Each row has a name. Each piece below is followed by the name of the row it came from, unless a question asks for something else. Each question is about the rows just above it. Places in a row count from 0.

R: [ 49 129 160 141 133 122  86 141 124  95  95  55 174  82 163 122 107 163
 160 105 145 154 132 165 138 119 132 104 143 173  80  97 154 157 113 119
  94  97 103 113 115 127  94 118 127 139 111 112 145 158 120]
M: [161 131  94 132 177 149 138 153 158 118 112 107 141 120 127 100 140 126
 131 103 121 131 151 131 120 114 112 104 125 183 126 110  97 113  92 128
 112  91 122 117 106 148 112 141  95 126 141  99 141 164 147]
C: [ 86  94 147  99 179 137  92 134 133 126  80 147 177 140 136 155 122 112
  99 154 139 167 131 190 148 122 132 121 137 126 133 113 169 107 129  71
  82  98 128 145 148 123 162 130 171 121 160 141 153 148 148]
E: [143 163 123 127  90  91 100 119  71 144 141 101 140 164 125 142 148 176
 136 103 168 128 212  76 132 174 139 169 154 161  62 156 108  66 122 143
 118 124 129 101 102 118 174 165 177 185 141  77 146 142 115]
U: [113 167 126 138 114 125 113 136  71 123  92 111 117 184 140 156 148  92
 118 148 188 124 168 171 134 148 159 116 188 179  97 145 144 183  96 124
 144 161 147 144 148 132 129 118 168 140 111 148  88 106 125]
N: [109 171 124 150 125  95 163 123  85  99  99  64 135 151 132 107 154 111
 146 106 210 100 165 170 121 133 145 166 162 191  60 148 140 119  86 152
 162 170  97 108 149 106 137 129 136  80  93 141 134 112 152]
Z: [137 134  82 137 107  99 132 141  80 122 153  98  94 171 121 179  86 120
 123 129 155 148 154 139 112 147 113 133 147 126  92 169 128  99 131 167
 136 148 122 126 148 190 140 148 177 160 133  71 162 145 130]
W: [114 104 111  95 181 146 147 111 108 153 139 134  73 116 152  63  74 108
 115 161  93 132  75 150  83  46 112 134 133 140 145 106  76 125 199 172
 129  85 111  63 126 148 139 146 127  87 111 133 184 129  69]
asked: [143 163 123 127  90  91 100 119  71 144 141 101 140 164 125 142 148 176
 136 103 168 128 212  76 132 174 139 169 154 161  62 156 108  66 122 143
 118 124 129 101 102 118 174 165 177 185 141  77 146 142 115]  E
[145  63 181 133 129  46  85  87 152 161 132  95 108 150 115  75 127 139
  76 126 106 172 111 111 184  83 111 153 134  69 114 112 104 134 133 199
  63 111 146  93 140  74 147 125 148 129 146  73 139 116 108] is which row reordered?  W
[167 136 148 122 126 148 190 140 148 177 160 133  71 162 145 130 137 134
  82 137 107  99 132 141  80 122 153  98  94 171 121 179  86 120 123 129
 155 148 154 139 112 147 113 133 147 126  92 169 128  99 131] is which row reordered?  Z
The row with [ 49 129 160 141 133 122  86 141 124  95  95  55 174  82 163 122 107 163
 160 105 145 154 132 165 138 119 132 104 143 173  80  97 154 157 113 119
  94  97 103 113 115 127  94 118 127 139 111 112 145 158 120] is  R
Number of entries in [ 49 129 160 141 133 122  86 141 124  95  95  55 174  82 163 122 107 163]:  18

X: [ 87 122 165 109 152  86 130]
K: [ 87 122 165 109 152 155  89]
G: [117 123 115 131 136 195 136]
B: [128 128 128 125 125 126 128]
Y: [132 133 133 123 125 102 130]
J: [129 129 127 128 125 125 130]
A: [131 117 123 139 142 149 122]
V: [130 135 122 124 124 133 142]
S: [ 99 128 129 116 153 218 133]
Count the entries of [128 128 128 125 125 126 128]:  7
Which value is in both Y and B?  [125]
asked: [ 87 122 165 109 152  86 130]  X
Number of entries in [130 135 122 124]:  4

T: [148 167 163 129  89 137 180 131 102 111 138 121 141 108 142 129 143 106
 166 148 158 145 152 118 143 137 151 181 179 202 104 145 128 120 140  84
 107 190 218  47 157 100 185 160 178 150 162 170 138 203 172 123 122 133
  93]
F: [161 136 187 126  89 132 144 149  94 100  71 145 100 117 146  83 124  90
 127 143 108 116 110 144 205 121 161 190 185 155 109 124  92 134 140  73
  74 154 123  63 128 116 187 147 198 144 144 166  86 208 124  92  74 139
 121]
P: [148 167 163 129  89 137 180 131 102 111 138 121 141 108 142 129 143 106
 166 148 158 145 152 118 143 137 151 181 179 202 104 145 128 120 140  76
 107 190 218  47 157 100 185 160 178 150 162 170 138 201 172 123 146 150
  93]
L: [148 144 163 129  89 137 180 127 102 102 138 121 141 108 142 129 143 106
 166 148 158 145 152 118 143 137 151 181 179 202 104 145 109 120 140  84
 107 190 218  47 157 100 185 160 178 150 162 170 138 203 172 123 122 133
  93]
H: [162 105 139 181 138 119  88 166  55 132 127 210 127 115 175  92  99 109
 170 138 151 103 121 107 151 102 137 149 196 212 119  93  76  87 130 181
 181 191 126 122 119 100 127 151 168 106 118 189 114 174 172 114 158 218
  81]
asked: [148 144 163 129  89 137 180 127 102 102 138 121 141 108 142 129 143 106
 166 148 158 145 152 118 143 137 151 181 179 202 104 145 109 120 140  84
 107 190 218  47 157 100 185 160 178 150 162 170 138 203 172 123 122 133
  93]  L
[161 136 187 126  89 132 144 149  94 100  71 145 100 117 146  83 124  90
 127 143 108 116 110 144 205 121 161 190 185 155 109 124  92 134 140  73
  74 154 123  63 128 116 187 147 198 144 144 166  86 208 124  92  74 139
 121] is in which row?  F
Number of entries in [161 136 187 126  89 132 144 149  94 100  71 145 100 117 146  83 124  90
 127 143 108 116 110 144 205 121 161 190 185 155 109 124  92 134 140  73
  74 154 123  63 128 116 187 147 198 144 144 166  86 208 124  92  74 139
 121]:  55
Count the entries of [148 167 163 129  89 137 180 131 102 111 138 121 141 108 142 129 143 106
 166 148 158 145 152 118 143 137 151 181 179 202 104 145 128 120 140  76
 107 190 218  47 157 100 185 160 178 150 162 170 138]:  49

fis: [ 85 141 148 140]
rog: [146 152  23 107]
vef: [173 127 122 158]
kiru: [130 126 136 130]
pel: [135 128 137 127]
nagu: [145 147 136 146]
teku: [150 129 103 199]
lum: [130 165 134 119]
ral: [138 135 106 119]
bep: [150 144 129 132]
sokig: [126 131 136 130]
kek: [ 96 116 142 127]
Which row holds these entries in another order? [136 130 130 126]  kiru
[103] is at row and place  teku, 2
Where in the named rows is [199]?  teku, 3

Puba: [107 120 202 121 115 137 122 161 134  54 112 134  42  86 165 181 160]
pufi: [149 135 145 108 119 165  94  64  88 207 140 111 126 165 213  84 125]
Darud: [105 136 192 102 114 151 131 156 150  25 102 161  86  74 171 167 184]
Gev: [155 182 174 160 153 120  78 181  98 111 129 151  95 170  85  24  90]
Dagar: [105 136 192 102 114 151 131 156 150  25 102 161  86  74 171 199 157]
sakid: [100  92 196 112 118 159 138 115 147  51  88 159  67 106 118 155 151]
Tade: [111 126  91 102 109 142 116 124 109 102  95  94 113 211 112  47 167]
gibet: [127  99 195 115 124 157 165 117 184  21 118 126  72  76 174 187 140]
vedev: [150 140 149  96 110 167 100  75  97 235 161  90 136 194 203 118 112]
Count the entries of [150 140 149  96 110 167]:  6
Number of entries in [150 140 149  96 110 167 100  75  97 235 161  90 136 194 203]:  15
Which value appears more than once in pufi?  [165]
Which value is in both pufi and sakid?  [88]

sulu: [121 135 120 132 126 144 136 124 140 134 126 136 143 125 125 126 102 129
  95 107 144 104 143 113 115 119 141 132 142 126 138 148 123 112 132 137
 125 123 125 133 218]
mit: [136 164 126 143 139 128 123 164 133  98 135 123 132 107 129 139 144 132
 133 125 133  99 106 164 148 107  75 116 140 125 141 130 131 164 116 138
 114 138 123 126 155]
nebe: [142 105 129 129 124 130 131 134 135 142 115 128 128 110 127 145 165 115
 122 140 146 173 125 135 132 127 153 124 127 124 122 135 126 126 138 113
 134 114 139 131 198]
Zasi: [132 132 128 146 113 119 128 119 119 131 124 125 125 132 138 140 190 124
 114 138 127  68 129 130 128 113 133 139 106 139 129 130 114 135 130 121
 128 131 126 123 124]
leko: [136 126 136 102 137 121 119 120 218 126 148 115 125 132 142 128 134  95
 126 107 125 140 129 113 104 123 132 141 135 132 144 138 144 112 126 125
 143 133 124 123 126]
[132 132 128 146 113 119 128 119 119 131 124 125 125 132 138 140 190 124
 114 138 127  68 129 130 128 113 133 139 106 139 129 130 114 135 130 121
 128 131 126 123 124] is in which row?  Zasi
Number of entries in [132 132 128 146 113 119 128 119 119 131 124 125 125 132 138 140 190 124
 114 138]:  20
Put [124 123 126 131 128 121 130 135 114 130 129 139 106 139 133 113 128 130
 129  68 127 138 114 124 190 140 138 132 125 125 124 131 119 119 128 119
 113 146 128 132 132] back in order: which row is it?  Zasi
asked: [136 126 136 102 137 121 119 120 218 126 148 115 125 132 142 128 134  95
 126 107 125 140 129 113 104 123 132 141 135 132 144 138 144 112 126 125
 143 133 124 123 126]  leko
[ 95 102 104 107 112 113 115 119 120 121 123 123 124 125 125 125 125 126
 126 126 126 129 132 132 132 133 134 135 136 136 137 138 140 141 142 143
 143 144 144 148 218] is which row reordered?  sulu

vora: [ 37  37  37 173]
Segig: [172  37  37  37]
Bizon: [181 174 192 182]
Put [ 37 172  37  37] back in order: which row is it?  Segig
How many entries does [181 174 192] have?  3
Where in the named rows is [181]?  Bizon, 0
[192] is at row and place  Bizon, 2
Repeated in vora:  [37]
Shared by vora and Segig:  [37]
Put [181 192 182 174] back in order: which row is it?  Bizon

Fut: [142 158 107  95  75 143  64]
Sevo: [107 127 158 129 107 171 138]
logob: [143 110 172 171 163 111 162]
laba: [124 143  63 122 129  80 153]
bevat: [ 86 125 143 116  68 105 119]
lag: [120  69 113 153 136 102 173]
dop: [ 95 156 146 123 100  58 109]
bon: [ 26 163  67 173 152 188 129]
[63] is at row and place  laba, 2
Where in the named rows is [110]?  logob, 1
Which row holds [124 143  63 122 129  80 153]?  laba
Row and place of [68] in the named rows:  bevat, 4

zabug: [145 166  66  99 184  98 100 191  51  69 108  71 180 108  88 191]
sosuf: [127 134 128 146 171 173 172 126  78  63 172 218  79 197 158 185]
neve: [173 137 109 120  96 190  49  62 217 121  83 142 158 183  64 156]
dav: [111 170  90 157 200 107 196 150 196  74 168 205 124  85  62 103]
rubiz: [131  88 150  51 151 193  96 162  92 208 191 193 108 117  93 142]
vana: [190 118 219  84  64 106 208  85 106  64 195  96 132 191  94 154]
labo: [ 83  89 132 149 142 191 127 113  82 130 152 110 187 164  70  48]
vuso: [127 134 128 146 102 173 172 126  78  63  87 218  90 197 158 185]
das: [147  69 144  64  47 115  66 185 134  78 103 162 191  80 154 136]
gal: [ 75  88 159 175 111  51 171  73  94 170  51 213 179 152 108 134]
gogu: [181  87  88 150 169  84 113 160 137 181 138 111  90 189  90 190]
Pudod: [ 89 160 224 195  70 187  95 179 113 136 126 129  80  91  82 224]
Which value appears more than once in sosuf?  [172]
Count the entries of [147  69 144  64  47 115  66]:  7
[110] is at row and place  labo, 11

